In the rows, 128 means zero.
Each named turn below is shown by a few rows before and after it. Which turns, in which order, take the first row of each later pair to the second? The first pair is answered.
turn zuge:
[110 132 202 128 127  79 108 101 116 116  64 106 121 108 144 132 147 117
 130 147 137 120] -> [ 99 141 198 133 125  83 113 111 121  97  65 122 126 110 131 141 150 110
 141 149 146 124]
[118 129 157 161  99 145 116 157 115 131 138 108 115 148 133 164 134 126
 151 156 114 124] -> [124 121 160 158 100 142 112 150 113 142 138  96 112 145 144 160 132 132
 144 155 110 123]
[125 210 138 136  83 142 174 123 136 121 144 133 108 143  84 135 107 117
 158 121 134 122] -> [141 205 139 144  84 135 162 117 125 159 157 112  97 147  98 117 107 117
 149 123 118 108]
turn goti:
[128 145 120 104  86 182 162 139 166 120 135 115 129 136 128 142  83 147
 152 102 117 135] -> [109  89  88 118 142 147 142 123 121  78  96 150 153  93 125 126 133 113
  96 129 149 153]
[145  95 140 110 109 135 121 118 115 169 128 116 134 121 169  96 126 145
 140 111 124 121] -> [124 101 139 142 134 113  99 126  97 147 116 141 138 117 149  88 161 112
 136 136 132 121]
[150 138  69 156 116 122 131 133 157 155 175 139  94 102 106 115 107 130
 145 108 120 109] -> [150 105  53 148 133 115 133 123 143 143 161 145 105  82 116 112 116 131
 117 110 132 117]
turn ruf:
[145 172 155  80 100 147 149 127 141 138 127 106 119 150 126 149  94 136
 143  96 123 127] -> [153 182 151 106 109 139 131 132 131 168 142  99 106 161 124 126 104 117
 142 106 107 116]
[ 98 134 179  94 138 128 108 152 131 117 102 124  98 144 141 135 142 136
 169 123 118 143] -> [114 134 110 128 152 136 111 168 123 160 154 128  94 145 132  98 140 101
 152 125  93 136]
[115 143 156 140 131 119 132 140 134  97 116 141 142 123 137 121 124 139
 139 125 138 124] -> [121 147 133 162 137 114 123 147 128 123 139 140 135 127 132 100 129 122
 135 133 121 116]
turn roro:
[119 149 198  97 156 138 119 117 120 104  97 136 110 135 129 169 142 136
 136 113 148 120] -> [116 118 135 121 191 128 116 121  94  98 108 161 124 111 118 144 164 100
  99 126 150 126]
[118 145 115 197 148  99 108 176  99 180 130 172 103 120  93 112 185  37
 165 169  89 128] -> [116 189 210 150  91 121 126 173 146 162 105 144  90 153 104 167 146  99
 226 143  97 125]
[158 138 124 125 124 126 119 125 114 185 149  79 126 133 155  94 134 129
 124 122 127 125] -> [135 142 144  86 105 149 151 131 142 117 120 103 146 125 142 144 116 157
 147 102 162 146]
Then:
Each pair is two turns apart.
[ 83 165 181 165 117 108  90 149 123  88 112 158 124 169  91 145 182 113
 163 160 146 128] -> [103 151 153 190 134  95  72 144 102 138 136 144 112 167 104 105 193  94
 137 171 124 115]
roro zuge
[126  78 128 105 127 111 164 109 132 103  91 118 144 127 126 143 129 147
 125 127 139 125] -> [138 111 159 134 120  98 133 111 127 157 109  91 116 157 130 118 136 136
 144 136 107 101]
ruf goti
[123 151 176 145 143 128 105 132 149 125  98 116 124 122 130 106 152 137
 131 167 118 137] -> [129 155 172 119 121 154 132 137 171 116 104 113 130 124 134 125 122 163
 143 147 122 144]
roro goti
[101 132  35 158 142 131 125 149 126 119 166 158 133 106  80 120 139  73
 119 146 116 129] -> [ 81 164 142 102  96 142 138 139 165  65 112 144 131 124  88 189 115 137
 173 126 146 138]
ruf goti
[128 139  75 109 114 140 155 127 109 154 166 122 127 123 134 118 111 156
 116 107 108 106] -> [ 99 159 142  90 100 135 152 126 121 100 120 135 130 130 123 159 118 173
 147 111 136 115]
ruf zuge
[ 90 120  81 119 181 124 109 168 117 153 122 149 133 107 100 169 177  84
 134 105 132 110] -> [126  97 115  77 159 128 112 138 118 201 120  92 117 108 151 170 147 136
 124  84 116  98]
roro goti
[152 120 141  91 116 177 183 117 137 136  93 115 176 135 158 180  94 149
 113  93 105 111] -> [146 105  65 147 161 160 164 132 106 146 122 150 184 120 133 134 129  84
  80 118  97 112]
zuge roro
[120  92 160 106 141  92 109 104 108 122  90 112 129 114 152 122 148 141
  99 139 141 125] -> [116 146 193 130 123  93  95 122 122 136 105 108 110 149 132 122 149 130
 140 143 124 111]
goti zuge
[112 111  97 148 173 147 139 132 124  97 109 180 133 113 123 101 168  86
 111 153 154 122] -> [116 156  92 141 133 185 169 156 164 106 145 175 126 140 109 117 128  99
 154 129 137 120]
goti roro
[110 221 198 148  65 136 133 192 174 127 124 130 120 177 123 131  55 162
 184 147 130 123] -> [ 82 161  94 144 108 147 168 198 162  42 109 205 173 117  94 138  70 130
 134 149 175 163]
zuge roro
[153 126 101 106 109 166 144 137 151 113 157 133 153 120 175 166  95 153
 118 107 129 115] -> [165 132 109 123 112 157 126 135 141 154 171 112 138 131 186 146  99 148
 116 112 108 100]
roro roro
[159 140 118 161 116 119 122 137 143 185 171 115 113 145 139 113 113 125
 163 127  85 114] -> [155  60  91 113 141 116 143 107 124 130 124 130 149  90 164 130 117 150
 104 122 128 142]
goti zuge
[135 146 119 139 134 133 143 131 129 135 133 128 124 132 100 117 143 108
 120 135 135 143] -> [132 146 129 118 125 141 153 129 138 119 121 127 129 130 102 132 131 123
 126 126 145 147]
ruf goti
[129 104 109 148 140  97 130  95 132  97 126 171 170 129 130 110 169 109
 107 114 126 162] -> [149 156 145 153 101 113 127 107 157 157 162 131 138 172 136 106 142 126
 152 102  89 137]
goti zuge
[116 109  59 133 145 108 151 151 119  98 125 158 153 108 111 107 149 116
 103 132 136 134] -> [138 109  63  97 114 136 177 145 141 124 142 125 147 115 133 121 108 157
 112 104 125 131]
goti goti
[137  95 114  93 156 133 145 133  89 103  96 131 128 115 132 134 150 102
 110 134 121 133] -> [147 125 151 111 146 121 123 132  86 147 109 103 102 144 138 120 153 100
 130 142  96 112]
roro goti
[124 115 140  86 121 140 152 114 134 115  96 117 130 126 139 154 113 152
 130 116 136 139] -> [132 121 167 112 132 112 116 108 112 153  98  99 110 138 147 128 135 137
 125 134 119 122]
ruf zuge
[138  96 104 136 137 129 149 110 104 135 105 122 152 113 155 129 125 134
 122 119 131 126] -> [129 119 131 164 142 110 123 117  96 141 101 126 140 129 144 119 147 113
 137 138 123 117]
roro goti
[157 133  92 124 123 121 165 142 132 152 170 129 134  93 130 116 140 102
 126 114 125 155] -> [149 142 113 103 106 133 179 145 150 128 156 133 139  94 129 142 127 121
 143 104 138 163]
roro roro
[122 189 106 157 110 139 153 169 170 130 156 121 121 163  80 131 113 104
 168 137 124 128] -> [125 181  91 168 121 134 149 168 157 139 162 123 121 159  79 118 121  91
 155 144 120 125]
roro roro
[115 147 148 105  97 140 163 121 171 136 121 121 126 124 136 133  85 172
 156  94 154 129] -> [ 91 124 175 123 133  99 125 108 136 100  74 140 135 107 132 128 136 149
 133 126 178 134]
roro ruf
[102 149 137 128 149 117 147 139 151  81  94 170 118 107  96 166 122 130
 149 111 155 151] -> [113 179 131 141 131 132 150 153 167 116 128 159 102 131  90 156 106 128
 172 104 130 138]
goti zuge
[140 178 177 102  73 149 115  93 167 163 116  79 108 163 143 153  95 172
 175  89  90  88] -> [144  78 150 102 141  98  85  49  98 155  71  82 127 105 178 117 146 152
  79 117 112  98]
goti roro
[123 194  85 142 127 139 156 155 123 125 158 151 143 162 112 134 118 103
 157 133 109 149] -> [158 145  67 112 130 138 164 128 109 170 164 110 141 143 157 118 103 132
 116 118  97 145]
goti roro
[150 121 131 133 152 120 105 119 126 121  97 113 143 136 153 161 129 110
  98 131 118 135] -> [159 132 137 125 134 134 114 120 139 133 107 100 139 145 158 167 113 125
 109 119 111 132]
goti goti
[112 117 118  93 122 162 157 140 142  98 131 133 142 125 123 148 118 140
 136 124 154 135] -> [102 152 167 122 120 142 126 146 138 110 127 129 124 151 112 140 140 122
 162 142 143 121]
zuge ruf
[117 109 130 123 143 119 123 111 131  90 104 142 136 127 120 144 139 134
 115 138 152 138] -> [127 135 130 157 145 108 101 119 123 137 132 128 115 149 117 115 149 109
 123 149 124 118]
zuge roro
[122 138 156 139 121 112  91 133 116 121 105 105 102 164 127 137 155 116
 143 135 116 137] -> [109 143 134 146 124 119 101 145 122  97 108 128 113 161 108 143 155 103
 147 135 125 147]
roro zuge
[128 110 102 143 159 127 130 130 102 118 130 146 136 112 124 117 144 104
 100 131 137 131] -> [112 127 128 138 151 127 131 136 113  91 114 157 139 117 110 137 144 110
 121 132 148 135]
ruf zuge
[143 140 112  85 120 133 123 126 139 109 117 116 123 142 131 140 130 133
 118 131 125 157] -> [141 145 116 112 134 115 101 129 123 126 118 116 115 146 127 121 154 111
 115 148 117 148]
goti roro
[145  33 152  79 126 103 140  85 105 147  95  98 141  89 188 143 131 168
  69 126 143 146] -> [159  31  88 107 139 112 143  99  98 183 140 105 139  90 179 110 129 137
  54 126 119 139]
ruf ruf
[112 179 181 169 121 106 105 144 136 132 135 121  96 173 120 111 156 115
 163 135 107 128] -> [106 102 144 154 168  83 103 115  98  98  99 140 123 121 135 100 182 106
  97 145 137 147]
goti goti
[116 112 150 124 147 115 121 123 130 106 100 138 132 124 125 143 138 127
 116 150 148 131] -> [124 149 165 133 125 125 121 135 148 132 123 123 114 151 119 142 123 131
 146 145 129 118]
goti zuge
[180  68 119 117 133 120 103 114  73  99  98 113 149  75 147 138 134 103
  67 149 150 113] -> [173  92 171  84  99 136 118 113 102  76  79 103 148  88 150 176 109 139
 103 134 161 115]
roro roro
[116 150 106 114 115 141 133 147 133 117 144 142 143 142 119 144 118 121
 153 125 127 125] -> [130 112  86 100 127 135 137 130 118 133 142 130 147 122 140 133 117 131
 121 123 126 125]
zuge goti
[113 151 137 130 108 106 141  52 110 116  79 166 162 116 129 123 103 175
 109  68 128 159] -> [118 134 119 147 129  91 126  47  91 134  83 164 159 109 132 100 120 157
  88  79 121 156]
roro ruf
[142 156 133 158 141 117 134  64 116 234 144  80  94 141 168  98 119 100
 111 126  66 111] -> [ 74 122 145 113 159 119 165  63 125  65  51 163 155  91 134 174 139 112
 106 127 158 166]
roro goti
[139 136 160 113 132 113 144 163 151 172 165 158 129 133 102 138 117 134
 124 108  99  70] -> [125 109 135  97 144 116 161 161 149 121 143 186 155 105  95 152 122 134
 103 106 126  90]
roro goti
[115 119 128 140 144 126 120 129 125 124 143 132 136 127 133 109 137 105
 117 131 121 119] -> [109 118 156 130 141 122 117 124 127 110 123 129 136 127 135 124 139 118
 123 131 130 120]
ruf ruf
